Rows are one point carried round by a steady rotation, each followed by how many ticks it has turned.
The counts run from 0 to 118.
[ -3  15  46 -24  -6 -16  -4   7   2  24   3   0  17]	63
[-12   5 -23  -6   2   7   5 -22 -33  34  -4  -5   8]	117
[  7  18   8   6  19 -13  26   8  18 -34  -2  -7  -1]	3
[-10   3  -8  -7   8   1  31 -30  12  20 -16  -7  10]	78
[-21   5  14  -1  20  -9  34 -17  17 -18 -13  -9  -6]	43
[ 24 -17  14 -17 -12 -20   4  20  -9  26  -1   1  -4]	96
[-18  11  31 -14   3   4  14  13 -34 -13  -7 -19 -16]	20
[  4  19  12 -48  -1   0  -5  21  19 -10  10 -18   8]	30
[-18  16  24   6  -2  -6  -2 -15 -44  43   0   1  17]	87
[-11  30   4   6  17   1  12 -23  -1 -35  -2 -20  10]	11
[ -6  17   1 -23   1  33  10 -16 -21 -31 -20 -32  -9]	13
[ 39 -18 -12   4  -4 -15  29 -35  10  28 -24  -3   1]	108
[ -2   7  13 -41  12 -10  22 -22  35  -9   6 -11  -4]	38
[ -8   4  14 -17  10  20  14 -18 -18   1 -22  -9   1]	48
[-10  -2  21 -16 -14  11  22 -40   6  -6  -4  -9 -21]	45
[ -2   0  22 -28  -9   9 -11  30 -16 -16  -1 -32  -7]	25
[ 14  -1   9 -19   7  -7  15 -21  12   6 -40  -4   6]	72
[-23  15 -17  -1  23  18  27 -11  -5 -16  13 -21 -28]	14
[-26  -7  -7 -19  -1  -8  22 -27 -25  18   6 -18 -25]	85
[  2   0  18  -4   3   3  17 -39 -15  14 -18  -1  -1]	80
[  3  28  10   0  14  20   2 -18 -28 -22 -23 -16   7]	12
[ 24   2   0  -5   3 -39  23   0  24  25   7  -5   1]	102
[-23  13  -3 -16   7  11  17 -33  -6  -2  10 -17   0]	46
[-29   1   5 -31   6   9  14  17 -20   6   4 -18   2]	54
[ 30  -5   0  -1   1  -9  27 -14   6  15 -32  16  14]	107
[ -4  18  26 -28  -8 -10  10 -15  31  -3   9   0   3]	34
[ 25  20  26 -39  -7   2  -2  -9  24  -9 -24  -2  22]	36
[ 23  12  -7  21   0  -4   6 -46  -2  22 -24   8  25]	111
[ 16  -1 -21 -13   0 -11   1 -34  20  23   2   3   9]	105
[ -1  10  22   4  -2 -13  12  11 -21  32  -1   6  -6]	91
[-13  37  33 -14  -3   8 -11  10 -15  -4   5  -9  19]	23
[ 14   1  -8   4 -17   5   6 -37 -26  31  -6   4  -9]	116
[-31  23  12 -18  18  15  10  18 -20 -20 -14 -21   9]	19
[ 29  -9  32 -23 -17 -15  13 -12  14  17  -2  12   9]	68
[  2  21  24  -9  12  -4  30 -29  22 -19 -13  -3   5]	39
[-16  10  13  -4   5  -2  26  13 -27  11  -3   1   1]	55
[ 45  -4  12  -9 -13  -7 -10 -32   7  12 -15   3  -5]	104
[  0   5  28  -1   7   2  16 -30  -4   0 -30  -9 -10]	44
[ 12  -4 -15   3  -9 -24  26 -32  16  32   0  -5 -10]	109
[ 19  16  22   1   4  -8  11 -16  15 -44  -3  -3 -11]	4
[-12  12  -7  15   7  -8  15 -44   4  21  -2   0  19]	110
[  3   7 -11  19  13  -9  39 -23  -3  32   8  -8  12]	114
[ 12   8  19 -13  -4   0  17 -33  13 -14 -21  -4  -1]	40
[ 10  15  28 -26  22 -12  23  29   8  -6  -6 -12  12]	31
[ 21  15 -26 -10  15 -19  21 -19  19  11  -3  -6  28]	106
[  3  15   1 -32  15 -11   4 -18  37  14   7 -13  23]	70
[ 33  -9 -22 -30  -2 -25  21   9  16  27   2 -12   4]	101
[-17  19  19 -21  -6  -1   1   5 -15  -8  26 -27  -9]	22
[  4   1   8  -8   5  10  14 -38  10  20 -26  -8  17]	76
[  4   8  -4 -23  -5  -8  11  25   4  32   8   5  28]	94
[ -6  -3   2 -25 -24 -10 -13   4 -18  39  18  -9  -5]	93
[-26  30  13   3   8  11  28   3 -13 -18  13  -6   1]	15
[ 25   5   4 -27  -1   5  -7  -1  10 -39  -7 -13  -8]	1
[-20   0   3 -19  11  -1  25  22 -21  42   5  -7  -2]	90
[  3  13  21  -2  11  -8  19 -42   4  11 -23  14  20]	75
[-22  15   9 -36   2  -8 -10  17 -13  11  29  -7   2]	58
[  0  20  16 -29  10 -10  -2  15  -3  18  -9   5  31]	59
[  4  -7  23 -39  -1 -16   9  11  -6  26   3 -21 -20]	61
[ 20  -6   4 -23  -4   7   3 -40  18  -1 -18 -29  11]	41
[ 21  11  16  -6 -10 -29  15   2   2  29  15   7  23]	98
[-14  16  33 -36  -8  15   4  -1 -35 -10   6 -10 -31]	21
[-21   9  23 -24 -10  -2 -11  -1 -15  14  12 -18  -9]	57
[-10  -1  -8  -5 -13  -3   4 -41  -2  13   0 -13  -3]	81
[ 15  14 -11 -20   8 -18  17   4  30 -41  13 -24  -9]	2
[ 24  18  13 -28   1 -20  11  -4  23   5 -27  -3  25]	71
[  4  17 -15 -20   8  18   6 -22  23 -36  -3 -18   5]	6
[  8  -9  33 -31  -2  -9 -12  16 -20  30 -12  -1  -3]	60
[-10  -1   9  -6  -2   0  26 -15 -30  27 -29 -14  -9]	84
[ 16  -9 -24   2  -6   5  15 -26  -1  14 -24  -1  -2]	112
[ 12  14  32 -18  -7 -19  -5  11  -8  -5   1  -1  -4]	28
[  9  -3  30 -44 -17 -21 -13   9   6  12 -12   0  11]	64
[-16  10   9 -19  -6  14 -20 -30 -27 -21   3 -17 -26]	17
[ 23   1  41 -26 -13 -18   3  18  16 -13 -10  -6   2]	32
[ -2  -8 -27   3   1  -3  31 -36  -1  28  -9 -15  -3]	113
[  4  11  32 -22   4 -24  20   7  22  15 -11   1  24]	67
[ 13  11   0 -10  -4   5  25 -19  -2 -28 -17 -14 -29]	9
[-26   7  -5 -41  -1  12   3  -9 -29  22  -5 -20 -10]	53
[-14  13  45 -29  -8 -18   3  15  -5 -12  20 -11   1]	27
[-13  19 -24  12   6   4  18  -7 -27  38  -7  -1  10]	118
[-21  17  -3  -7   7   2  26 -21  -7  35   1 -16  12]	82
[  3 -14  26 -22 -23  -7  -1   6 -23  34   6  11 -23]	92
[-35  13   8 -11  -4  -4  18 -17 -19  37   0   3   4]	86
[  3  -6  -6 -24  -1  -8  17 -20  22  12 -10 -13 -11]	73
[  2  -7 -10 -20   4   0  18 -23   2  12 -24 -17   9]	77
[ -4   9  10  -8   4 -18  30 -31  25  16   5  -7  11]	74
[ 12  13  -5  -7 -14  -3   0 -17   9 -44  -1  -7 -12]	5
[  4  13  14  -3  23   7  20  -8  -3 -40 -16 -14  -7]	8
[-37  12   2 -24  -2  -2  23 -18 -15  15   2 -26  -4]	50
[-12  26  26  -2  -4  11  10 -20 -21 -15   0  -6 -12]	16
[-25  14  43  -1   0   6  22  -7 -26  11  -4 -16   2]	51
[ 48 -11   5 -23  -7  -5   3   1   1  24 -11  -9   9]	100
[-40  11  -2 -24   6   5   4  -2 -25  -8  15 -22  -2]	18
[-19   6  16  -1   4   0  29 -25   8  20 -15 -10   6]	79
[-15   5  -7 -25  11   0  28 -24  20  -8 -17 -20  12]	42
[ 15  -5   9 -32 -12 -30  22  11  14  34  24  -8  -6]	97
[ 21  13  17 -36 -17 -17   6 -21  26   9   3 -18   7]	69
[ -6   7   3 -30  -4  -9   9  33  -3   6  18 -19 -17]	26
[-27  31  14 -14   7  12  18 -31  -3  -4  -9   2  27]	47
[ 34   1  10  -4  -1 -26  16  -1  11  19 -13  13   9]	103
[  8   4  25 -38  -5 -15   0 -18   9  -9 -10 -17 -20]	33
[ 17   4  10 -10   5  -9  16  32 -23  36 -18   0  20]	95
[ 10  10  12 -34   2 -23  27  17  25  11   6 -20  16]	66
[-14  12  11 -15  14  14  21 -10 -20  22 -21 -15  25]	83
[ 26   3  17 -14 -10 -17   2   5   0  38  -6   9  35]	99
[-11   6  34 -22  -1  13   2 -18 -25  10 -11 -18   4]	52
